In the data rows, the value 128 means zero.
Some points:
[ 98 102 116 126 190 128 129  85  72  80 101 137 136 137 129 112 142 113
 116 116  55 107 122 161 189 135  97  99 129 124  47 110]
[135 140 159  88 133 122 169 148 150 120 114  84 109  99 100 124 104 146
 137 159 114 133 125  99 147 132 152 106 145 114 137 123]
[ 57  82 152 100 160 137 127 174 130 121 132 140 148 128 103 114 100 119
 117 141 175 139 118 139 168 122  97  77  96 136 100 154]
[160 131 130 127  67 127 140 134 113 129 145 154 136 123 108 142 172 155
 116 116 132 164 132 114 115 133 157 125 173 169 117 134]
[137 135 132 127 148 125 138 105 166 139 191 172 159 255 138 150 164 147
 114 134 156 180 165  66 126 124 126 132 166 123 104 128]
[136 136  86 116 142 116 124  68 128 153 167 145 126 144 104 152 172 114
 109 102 101 126 178 137 127 111 159 138 166 141 140 131]
[102 102 153 170 133  87  93  99 136 159 107 153 133 152 121 104 127  85
 120 118 101 120 120 110  99  96 138 104 155 122 105 120]
[139 173 151 100  94 116 103 124 129 122 115 112 141 156 133 126 122 115
 117 127 143 115 118 255 110 137 155 149 156 140 113 131]
[119 170 136 110 109 129 120 172 115 135 121 101 129 129 130 153 146 114
 113 141 117 124 107 119 138 166 124 164 151 132 164 143]
[ 79 117 137 138 128 121 148  86  98 107 106  75 128 129 115 125 111 144
 139 161 123 255 150 128 127 141 120 169 118 132 100 102]
[114 110 137  85 128  97  51  95 113  98 148 157 144 148 128 148 107  83
 143 132  91 124 149 109  95 107 145 166 114 121 159 142]
[ 79 115 118 119 118  99  83 108 127 121 128 126 126 147 141 103 122 255
 127 106  95 109 103 118 103  95 112 132 105 152 116 127]
[143  98 123 132 125  96  90 111 140  91 103 137 123 128 131 140 127 133
 143  98  76 119  99 131 131 118 139 140  71 133 104 127]
[137 106  99  56 132 146 195 154 155 107  93 124  74 106  93 102 103 108
 159 167 187 131 118 122 151 159 109 117 103 144 146  37]
[178 145 138 141 158 173 106 102 128 197  28 202 171 126 158 180 185 152
 116 141 167 170 193 137 122 119 123 145 172 161 130 115]
[132 146 110 153  88 145 124 111 127 121 114 128  54 118 157 155 117 145
 138 130 152 106  92 107 135 123 132 123 162   0 113 134]
[127 114 115 104  95 113 118 169 140  52 116 118 113 161 146 146 117 116
  94  98 120 122 130 116 126  98  98 142 196 180 158  83]
[115 118 129 141 159 102 114 147 134  83 103 113 126 133 110  85 137 147
 141 150 108 108 146 129 125 157 123  87 153  90 149 136]
[159 106 118 123 120 104  79 104 145 144 112 119 130 140 128 140 102  90
 146 108 126 131 109 136 139 131 116 145 177 120 147 126]
[133 172 113 150 127 108 104 109 113 145 173 183 154 138 142 113 105 104
 129 112 110 138 220 102 102  92 126 135 112 111  71  98]
[115 113 142 171 146  97  53 139 114 146 154 100 149 130 147 119 145 119
 112 100 105 142  92 137 132 111 103 146 119 161 143 123]
[115 124 116 167 121 145 130 116 150 120  72 108 121 136 111 131 142 124
 141  90 103 111 139 114 128 120 101 126 130 112  91 144]
[110 124 159 106 135 116 126  75 135 122 108 122 146   0 125 139 153 130
  95 130 112 104 106  94 116 137 108 127 152 155 118 129]
[ 87  88 133 127 152 168 121 155 120  80 114 172 124  85 105  88 156 170
 129 121 144 139 177 154 136 154 132 109 111  81 106  86]
[ 89 114 115 123  93 152 157 129 132 125  88 100 110 125 255 123 111 101
 122 136 126 112 130 120 123 138 136 109 108 150 139 126]
[128  91 127 101 176 147 154 128 136 110 121 108 112 107 104 118 117 120
  97 119 133 125 124 142 135 148 140 100  88  83 109 132]
[146 124 127 113  64 175 196 224 172  90  90 101  86 125  96 100 135 121
 138 151 101 121 110  99 138 160 146 148  86 163 142 212]
[129 128 128 153 108 120 116  92 119 114 125 100 125 143 127 137 123 109
 113 124 151 115 117 123   0 150 116 133 118 151 127 136]
[ 49 155 137 144  97 105 100  81  83  97 111 117 133 142 110  99 127 116
 111 137 159  91 125 111 137 141 148 124 143 170 147 147]
[136 134 128 155 140   0 158 126 112 132 118 145 135 101 142 131 121 144
 121  88 130 141 159 132 114 106 132 128 119 137 121 133]
[125 151 170 111 176 137 111  95 139 136 179 181 149 117 133 112 141  99
  93   0 150 158 156 130 121  95  89 142 124 132 102 104]
[128 116 157 147 143 193 100  92 100 129 174 157 116 129 140 106  68 114
 109  79  66 147 144 126 108  93 127 126 161 151 123  77]
[139 126 132  74 145 118 169 200 170 149  70 132  92 148 142 142 146 143
 164 153 172 115  68  75  92 185 204 151 158 121 158 144]
[128 153 141 125 118 105 113  86 121 112 147 131 124 135 118 112 115 152
  96 107 111 121 100 114 136 112  91 147 151 122 120 112]
[107  98 123 139 165 160 136 161 145 153  86 140 102 108  85  84 158  89
 139 130 138 152 151 138 146 122  90  91  92 145 130 117]
[ 87  56  82 163 127 178 169 116 158 130 183 120 118 103  93 119  98 136
 132 133 155 161 139 153 124 118  69 111 142 100 140 166]
[128 253 116 123 123 114 106 119 147 102 143 146 126 115 128 126 106 114
 113 211 119 124 104 108 154 141 120 124 178 157  92 113]
[174 149 148 123  77 144 154 151 154 186 148 169 128 125 149 154 159 131
 134 163  98 150  97 127 112 150 166 148 174 161 107 163]
[144 151 150 137  66 115  85  97 137 103 111 139 147 132 130 123 134 111
 101 137 122 133 109  96 130 145 121 116  93 120 119 129]
[106 137 147 125 140 117 119 104 125 140  91 106 124 127 133 112 115 147
 140 100  95 106 122 114 135 134 158 122 112 129 135 128]
[ 62  63  73 127 154 153 124  65 157 154 183 108 149 104  96  93 151 116
 130 143 114 129 160 182 161 112 112  77  79 102 135 101]
[158 117 135 144 135 131 114 115 122 134 154 166 152 106 132 168 164 144
 120 102 139 157 156 146 103 119 111 105 163 128  94  86]
[ 76 101 129 202 127 150 127 119 135  96 105 141 123 102  87 112 107 129
 163 130 146 106 130 149 144 139 113 113 129  91 109 117]
[ 93 117   0  88 121 140 152 137 122 159 138 149 131 126 103  96  97 144
 121 130 138 150 123 141 145 135 133  74  71 130 124 152]
[126 116 120 152  92  73 103  98 134 156 147 179 132 132 139 129 133  90
  76 121  98 132 116 137 116  84  89 132 102 110 151   0]
[103 109 140 133 105 110 120  90  92 143 191 201 141 137 148 148 123 127
 100  93 122 140 115 129 126 121 117 132 129 107 145 100]
[126 144 128 114 148 153 167 174 145 108  86  95 115 121 110 115 134 129
 153 255 159 111 100 112 119   0 163 143 129 133 164 155]
[182 122 162 127  74 103 102 108  97 162  99 117 124 152 114 127 127 148
 113 117 144 144 121 122 255 129 123 163 125 124 126 129]
[148 140 146 115 101 127 171 132 136 104  97 131 111 130 127 130 145 129
 130 118 137 106  90  98 132 147 186 162 128 136 129 153]
[159 101 134  85  99 132 169 124 144  98 110  68 104 122 130 124 152 126
 142 110 111 111 150 120 137 106 130 147 131 110 127 159]
[127 120 128 127 130 113  96 133   0 132 138 124 123 136 151 123 145  95
 108 128 114 120 119 109 119 111 121 131 147 119 102 129]
[ 92 105 104 116 103 158 180 165 129 143 165 111 136 112  92  74 125  80
 153 102 161 145 162 130 159 117 120  49  91 132 174 142]
[155 160 133 129 127 149 148 122 142 131 117 125 123 139 124 130 122 159
 116 144  94 145  80 123  87 155 203 110 144 122 138 128]
[163 130  85 113 166 126 184 163 128 133 118  86  98  90 102  94 124 128
 144 148 124 127 119 128  47 151 113 135 106 116 110 146]
[255 212 163 164 182 182 189  95 102  62 121 159 173 160 168 144 153 189
 175 161 128 147 165 160 191 166 135  94 140 184 221 172]
[ 54  89 136 159 139 138 146 170 111 157 141 147 128 114  83 107 125 121
 115 109 107 132 161 160 157 119 116  72 116  94 132 139]
[175 134  90 142 132 141   0 164 119 112 113 115 140 126 139 152 142 107
 113 104 159 159 137 110 132 127 173 110 137 127 100 130]
[ 79 113 179 159 131  87  44  51 137 126 154 160 171 149 145 153 133  96
 112 136 105 130 145 133 100  92  48  80 106  88 100 141]
[115  96 133 124  94 143 107 144 111 121 108  94  78 112 107 117 139 145
 134 117 159 122 166 140 148 122 115 130  82  87 120 127]
[ 87 122 151 119 118 129  96  84 117 132  91 137 125 155 118 118 118 143
  98 142  72 111 136 123 104 128 114 163 117 134 120 120]
[112 152 143 138 115 140 112 110 106 141 123 140  15 150 151 161 122 128
 106 124 158 117 146 106 130 139 161 145 140 163 128 124]
[ 97 115  83  73 123 167 177 157 148 145 147 184 157 102  99  88  92 107
  91 171 166 126 116 133 128 141  85  71  35  87 189 181]
[178 180 137 118 151 122 162 149 138 132 169 124 128 127 142 160 127 139
 125 104 164 149 119 116 132 134 183 167 166 111 162 124]
[132 148 145  91 160 119  89 133 132  83 112 107 130 140 141 115 133 114
 126 129 130 120 113 129  93 149 146 108 164 126 157 134]
[ 98 114 121 124 137 162 139 172 153 136 137 146 117  88  88  86  77 129
 114 139 142 155 137 147 146 145 127 114  75 110 168 163]
[152 157 144 153 129 128 147 144 141 125 192 190 138 128 156 184 157 121
 141 129 134 142 158 144 123 118 156 153 154 141 127 131]
[168 119 147 177 172 155 115 126 136 166 185 152 154 115 155 173 152 150
 131 154 136 161 158 152 145 153 156 224 148 144 153 111]
[158 145 122 139 127 118 153 119 190 105 138 103 112 135 155 124 153 101
 109 129 181 122  84 103 190 141 182 191 139 125  95 162]
[142 191 177 133 133 139 144 142 157 168 168  98 128 153 148 144 146 138
 119 142 155 144 143 120 121 146 155 136 122 156  92  91]
[191 122 135 160 140 140 138 126 128 163 167 148 161 142 137 136 150 151
 126 128 167   0 166 124 136 133 139 149 140 171 129 102]
[144  94 104 158 173 140 151 181 153 113 114 111  87 125 112  97 106 136
 142 140 107 127  91 119 141 152 139 103 109 134 137 148]
[150 157 126 136 173 112 108  95 116 124  99 115 148 139 131 123  83 116
 114  87 148 127  91 121  97 124 111 173 131 127 156 146]
[142 121 128 100 103 136 135 166 173 160 116  46  97 104 121 101  95 113
 167 158 118 132 160 125 138 167 124  96 133 103 155 156]
[127  95 115 110 151 163 164 167 128 162  99 107  95 135  92 119  72 153
 167 157 154 100 110 138 138 156 126 133 111 137 106 151]
[169  95 146 144  94 112  86  78 117 134 170 120 150 129 119 139 124 133
 111 130 150 137  99 110 126 123 136  94 124 170  97 138]
[163 137 158 142 138 102  81 133  98 165 201 145 137 124 145 135 119 116
 123 195 132 139 171 129 133 121 106 159 112 145 130 117]
[111 115 121 111 108 165 202 164 129  82 144 101 110 108  98  81 110 125
 163 150 123 119 118 123 130 145  99 156 127 126 121 180]
[156 178 103  99 140 121  80 162 156 144 133 117 107 130 165 146 146 136
 155 136  80 116 123 120 133 155 113 153 165 135 135 164]
[131 142 158 119 109 118 122 143 101 149 151  29 139 141 133 133 147 131
  99 113 108 111 101 115 116 114 131  87 118 106 114 111]
[ 89 127 130 150 142 133 153 140 115 118  96  99 111 123  87 255 100 134
 116 105 106 112 131 133 136 128 105  98  87 132 137 131]
[131 119 105 121  95 148 169 182 150 121  81  83 255 135 132 118  98 124
 140 125 125 105  94  84 124 155 177 172 154 127 127  63]
[175 159 143 156 138 130 168 182 134 160 136 115 122 149 160 139 198 138
 123 123 107 134  88 114 127 159  97 199 127 126 172 135]
[103 103  95 119 153 139 179 138 137 172 111 148 109 102 112  80  75 107
 161 147 165 147 152 146 138 145  69  84  95 146 110 165]
[117 149 126 112 104 113 123 100 100 123 131 140 140 137 138 152 159 124
 255 102 126 130  70 124 124 131 145 140 126 130 145 118]
These points spread out most along one direction. Take the direction at right angles to it along which they spread out most. Go by this last direction. Where along it does each point below lie, from 0 to 99? The average is 50, and the first point in the table lies past the average. One standard deviation of the points above along it is 16.
[255 212 163 164 182 182 189  95 102  62 121 159 173 160 168 144 153 189
 175 161 128 147 165 160 191 166 135  94 140 184 221 172] 15
[127 120 128 127 130 113  96 133   0 132 138 124 123 136 151 123 145  95
 108 128 114 120 119 109 119 111 121 131 147 119 102 129] 57
[115 113 142 171 146  97  53 139 114 146 154 100 149 130 147 119 145 119
 112 100 105 142  92 137 132 111 103 146 119 161 143 123] 59
[103 103  95 119 153 139 179 138 137 172 111 148 109 102 112  80  75 107
 161 147 165 147 152 146 138 145  69  84  95 146 110 165] 68
[ 49 155 137 144  97 105 100  81  83  97 111 117 133 142 110  99 127 116
 111 137 159  91 125 111 137 141 148 124 143 170 147 147] 56
[115  96 133 124  94 143 107 144 111 121 108  94  78 112 107 117 139 145
 134 117 159 122 166 140 148 122 115 130  82  87 120 127] 61
[137 135 132 127 148 125 138 105 166 139 191 172 159 255 138 150 164 147
 114 134 156 180 165  66 126 124 126 132 166 123 104 128] 44
[146 124 127 113  64 175 196 224 172  90  90 101  86 125  96 100 135 121
 138 151 101 121 110  99 138 160 146 148  86 163 142 212] 24
[ 98 114 121 124 137 162 139 172 153 136 137 146 117  88  88  86  77 129
 114 139 142 155 137 147 146 145 127 114  75 110 168 163] 62
[182 122 162 127  74 103 102 108  97 162  99 117 124 152 114 127 127 148
 113 117 144 144 121 122 255 129 123 163 125 124 126 129] 43
[ 97 115  83  73 123 167 177 157 148 145 147 184 157 102  99  88  92 107
  91 171 166 126 116 133 128 141  85  71  35  87 189 181] 68
[115 124 116 167 121 145 130 116 150 120  72 108 121 136 111 131 142 124
 141  90 103 111 139 114 128 120 101 126 130 112  91 144] 56
[ 57  82 152 100 160 137 127 174 130 121 132 140 148 128 103 114 100 119
 117 141 175 139 118 139 168 122  97  77  96 136 100 154] 71
